A single turn carries every row of the set below to another of its rows. Some are shown first; where does it send the rows asked next?
voru: [ 24  22  26  17  -7  51   1 -19  -4  11 -29 -14 -17 -11  31 -28  23  30
  -5 -11  -8 -25   9]
Nizi: [-19  50  11  32 -17  40 -12 -26 -21 -22 -24  48   2   5  -7 -17   1  38
 -16   2  -7 -19  23]
Vug: [  8   4   7  24 -42   9 -20  50   4  18  11 -26 -10   7  -6  23   5  43
 -23  10  -2  -1  23]
mubu: [-13  31  28  26  10  27 -15 -49  -9 -25 -25  33   7   2  18  -7  11  -3
 -22   9 -19  16  -3]
mep: [ 37   2 -20  29  15  -5   2  22  -3 -14  -9 -26 -34  -5 -10  36   0  44
 -34 -12  -4  17  12]
gitol: [ -5  -2  16  11  -9 -21 -21  13   4  -2  11 -29  -4  23 -14  37  11   8
 -37  24   4  11  -3]
Figer: [ 27  25  21  28  -1  14   0  -6 -45  -7 -43  38   2 -33   8  -7  19  12
 -40 -11 -20  14  -8]
dezos: [ 33  42  33  37  -7  36 -19 -12  -3   4 -36  14   3 -17  23 -35  13  43
 -18 -15 -13 -15   0]
Gitev: [ 27  21  21  32   7  -1 -12 -43 -15 -16 -49  23   0 -28  13 -12   7  26
 -41 -18 -19   4  -3]
Pevi: [ -7  -4   2   7 -12  -5 -36  14  10  19  -1 -15   0  20  -4  42   0   3
 -45  29 -19  -7  -4]
ner: [ 27  19  15  30 -39 -10 -14  39  -2   7  22 -23  -9   7  -2  22  10  30
 -26   3   3 -27  23]
latal: [ 24 -16  -1  32  -4  -2 -11  22   6 -12  -2 -42 -27 -14  -6  38   1  33
 -41  -3   1  21  19]
Gefe: [ 16  31  30  31   2  21  -9 -36 -25  -5 -39  20 -20 -35   7  -3   8  26
 -48 -16 -31   9 -16]
mani: [ 30  46  26  37   4  55  -6   7 -27 -19 -22  19  -6 -11   3 -31  21  30
 -20  -5   3 -15   5]
sefi: [ -2  41   6  32  -1  40 -20 -29  -1 -15 -38  35   0  -3   2 -24 -22  48
 -12   0  -8 -22  27]
Tiv: [ -7  17  16  -5  -5   5  12 -36 -15   3 -30  31  13   5  31  -1   9  -2
   9   4 -11  -1  13]
bopo: [ 24  -4 -17  41  12  -3  15  28  -8 -25 -17 -30  -6 -18   3  41 -10  20
 -36 -11   7  19  13]
Mot: [ 38   0 -12  19  16  -9  -5  23   3  -9  -3 -17 -15 -15   0  57  -7  24
 -34  -7  -5  13  18]
ger: [-12 -17 -40  35 -13   5 -18  10   6 -33 -10  -6 -14  26 -10  23  -2  28
 -29  13  -4   8  41]
kupu: [  3  18  17  42 -43   2  -4  47 -10  11   6 -36   2  11   0   6   4  23
 -30  10   3 -24   1]
Ragel: [ -2  -1   5   9  -9 -17 -25  18   2  17  -3 -17  -6  31   1  27  18   8
 -35  24 -21  14 -20]
nokeb: [-17  41  18  37  -1  56 -15 -23 -16 -23 -19  23 -19   2  -6 -26 -18  15
 -19  22 -15 -20  23]
zetak: [ -8  34  29  20   0   2 -18 -44  -1  -8 -30  38  16   3  20 -15  -9   7
  -9  11 -22   4   4]
zum: [ -9  -8 -22  20  -8   6 -17  26   7 -21   0  -7   2  21 -18  40  -3  33
 -21  16  17  10  37]
Sef: [-19  11  13  18 -16 -12  -9  26  -5  18  -6 -24   9  19  -1  31 -10  -2
 -35  29 -10  -4 -19]
Ket: [ 12  22  12  33 -40  -2 -10  40   2  10  23 -26 -21  26   0   2   8  37
 -12  12  -8 -12  20]
Besu: [-15  20  -6   7 -13  41   5 -30 -13   5 -41  22 -19  -7   8  -8 -21  40
  -6   0 -11 -32  34]
pabo: [-14  20  21  26  -2  21  -7 -28 -22 -12 -29  39  -2 -17  19  -6 -15 -13
 -24  19 -38  22   8]
Zes: [ 24  47  26  39 -11  52  -4   0 -15  -2 -22  28  -5 -24  23 -20  12  44
  -7 -19 -19   3  14]
muzi: [ 22   8  13   8   3   4  13 -45 -31 -13 -49   6 -12 -18   7  -4  25  20
 -34 -21   0 -17  -1]
defe: [-13  -9 -34  46   0  28  -5  23   6 -33 -16 -23   4  11  -3  28 -16  21
 -28  12  10   1  33]
laf: [  0 -14 -26  38 -14  21 -27  14  16 -33   3 -17  -2  18  -2  29   3  21
 -31  10   4 -13  47]

Mot goes to Pevi
bopo goes to Sef
Vug goes to latal
Now find these:
Zes goes to Gefe
mep goes to Ragel
dezos goes to Gitev
mani goes to Figer
Tiv goes to Besu

A single turn carries every row of the set below to another of its rows. Some are shown first; where does it send the rows asked next?
kopa: [ -7 -25  13  27 -29   6 -11  -2  33 -23 -12  17  19   9  13   3  48]
voki: [ -2 -24  19 -24  22 -16  -2  -8  -2  14  -3 -10  -5  29   2   3 -18]
mef: [  3   2   9 -28  -5  -3 -27  13  54 -16  10  28 -18  -5  24  -3  51]
Lifu: [ 21 -24  32  -5   3  -8 -14  23   8 -22 -11  -7  10 -25  -8  18  41]
togan: [ 27  10  28 -26  18 -20 -18  15  13 -12 -29 -17  11 -18   8  19  44]
Bifi: [  2  -9  26   2  15 -15 -12   1  -1  18  11 -24 -14  28  13  14 -17]
Rebef: [  2 -13   7 -17  -9 -10 -34  16  49 -24  10  27 -16 -19  21  -1  44]
toz: [ 40  31  41 -36  -4  -6  -9   1  14  -3  -3  13  -3   1   1   6  34]
Zak: [  7 -10   9 -16  -2 -14 -10   0  17 -25  -2  -6  -2 -22 -45 -17  -4]
nisaf: [ 23  -3   5  24 -30 -11 -14  -2  46   3  15   1  -1  -2  -9  -1  51]
Buka: [ -3   9  20  -4  23 -17  -5 -21  -5 -35 -10  19  26   1  40  27   9]
lona: [ -3  35 -15 -23 -18 -10 -22   6 -18 -12  15 -25 -18   0   7  22  20]
Zabe: [ -5 -21  14   7  21  11  12  -2  19   1 -20 -23  -9  -2 -26 -11  39]
zef: [-24  27 -16 -24 -18  36  -6   9  24  11  -6  -2  20  27  18  -8   5]
Vogiz: [-21   3 -32   5  12  -2 -14 -16  38 -39 -10  26  16  -6  38  16   6]
kop: [ -3   7   0   2  14 -18   6 -16 -15 -17   1  -8 -11  32  12   7  58]
zozo: [-35   4  -5   6   2  -1  -1 -16  22   1  -8 -24  14   0  39 -32  -8]
sek: [ -8  -1  33  -2   1  16  12   4   1  18   3 -36   7  25   8   6  -1]
nurol: [ 27  30  23   8  -8 -13 -11 -25  13   6   2  -2 -32  -8 -17 -18   3]
pep: [  6  41  19  -4  15  12  -4  21  28   1  12 -29 -14  10 -17  -5  27]
zuso: [-10  13  30  -1  12  -8   0 -22   3 -33  -6   8  27   9  45  36  15]
Molis: [-10   0 -33  12 -12   3 -38  19  -1  -8  -1   7  15 -18  10  -8 -21]
modol: [ 19  44 -23 -16   2  33   5  12  41   5 -10  13   8  -2   4  -2  -5]
gup: [ 29  14  38 -32 -13 -25 -19  -3  19 -16 -23 -14  11 -18   6  21  28]
dodu: [  1  10 -37  16   9  -5 -13  16  14  18  12 -26  15  -7  -9 -20   4]
Bok: [ 16  -5   9  -9  19 -16  -9  -7 -24   9  -2  -2   1  -3  -3 -14 -28]
gugag: [  3  -3   9   1 -22 -36  -4 -36 -15 -31   6   0 -10  16   2   4  30]
gizir: [-15 -10   5 -23   7  11 -18   2  -4 -10   0  12  -2  -9  36  54   2]
Med: [ 36   6  -9  37  12  -4  -3  -7  30 -12  -3  41  -2  -2   4  -9   0]
zusez: [  9  39  11   3 -25   6  18   4  30  11  -5 -26  -2  27  34  -4   2]
Mabuk: [-10   5   6 -38   6  12 -15  -7  -1  -5   0  20  -5  -1  37  48  -2]
sar: [ 25  26  -4   6   3  -8 -24 -10  16  -8  -9  53   2  15  21 -18  39]
levuk: [-23  16 -12   6   9  -9  -9 -17  14   4  -5 -15   8  -4  41 -38 -14]
roven: [11 -7  9 25 -6 25 25 -8 53 -9 -9 17 12 24  3  2 23]
Guraf: [ 30  -3 -14  -7   5 -15  -6  -8  35   7  -1  26   3   1 -17 -22  54]
bife: [-26   1 -28  10   6  13 -13 -11  42 -22  -6  18   0   1  46  30  16]
ravad: [-20  26 -19   5   0   5 -12 -18  48 -29  -1  19  10   8  48  23   9]
rilil: [  7 -25   2  12  -3   5   5  44  37 -14  -7 -13  -5   6  15  17  44]
dor: [ 10 -25 -27   3  11 -22   5   9   1 -15 -30  -3  12 -17   8 -23 -11]
tugus: [-18  -3 -22 -47 -12  -5  -4   0 -14 -22  -5 -21   0   0  -9  15  26]
kufis: [-15  12 -29  -6  -1   3 -18 -27  39 -23  -6  35  -3   0  43  20   1]
Rupa: [ -3  16 -19 -15 -24   2   3 -12  32  19   9 -20  22   9 -15 -26  -6]
Beser: [ 41  16  -1 -33 -20 -24  -6   0  28 -11  -3  37 -18   5   7 -12   1]
Sal: [  6  -5 -22  15 -16  23  -4  22  37 -16 -11  -3  17 -31  -5  11 -13]

gizir goes to zuso
tugus goes to kop
sar goes to Molis
Now find these:
Sal goes to roven
Rebef goes to zozo
toz goes to Bok
nurol goes to Zak
bife goes to ravad
Beser goes to dor
voki goes to togan
nisaf goes to Rupa

A single turn carries every row of the set below to another of its rows. Some are shown first; where does it send the rows asked next?
Momud: [-26 -34   6  11  25 -27 -40 -17 -10  35  -7 -15]
Sovul: [-26 -29  -5  14  -5 -13  -4 -28 -33   7 -24  -7]
dezo: [-20 -56   8  26  -8 -24  -7  22 -15   1   1 -19]
dobut: [-35 -22   6  29  17 -43   2 -28  -9  13  -4 -42]
Bop: [-21  18  11   3 -32 -18  35   0  11   9  -5  -5]
fidup: [-43 -17   1  26 -30 -22  19  43  -6  40  11 -13]
gulor: [-42 -27  23  19 -15 -16  34 -10 -11  37  -3 -32]
Vub: [ -8  26  13  14 -37 -10 -25  -2 -35   9   5  -4]
gorof: [-55   3  -6  19  -8 -24   1 -23 -36  43  15 -22]
Sadu: [-22  14  25  14  -1 -17 -51 -12  10   8 -12 -35]
Foveg: [-20 -18 -11  10  -7  -6 -43   1 -34   2 -17  -4]
Bedod: [-40  -9  35  10 -14 -23  15   8  28  47   3 -34]
baf: [ -1  23   0  10  -7 -12 -32  38  -3  -5  10 -19]
Guz: [-17   3 -12  38  16 -13  -3  15  21  52  11 -41]
tiga: [  3   2 -22  -1 -15 -19 -28  19 -24  45   3  -2]
sulu: [-12  32  10   3   6 -21 -12  31  28  19   8 -33]
fazo: [  1  46 -10  11 -12  -6  -3 -13  -6  13   4 -33]
zukop: [-19 -18  -3   8 -19 -14  -2  33  43  33   4  -8]

Foveg goes to gulor
Bedod goes to baf
Now find these:
dezo goes to Bop
Momud goes to fidup
gorof goes to Guz
zukop goes to Vub

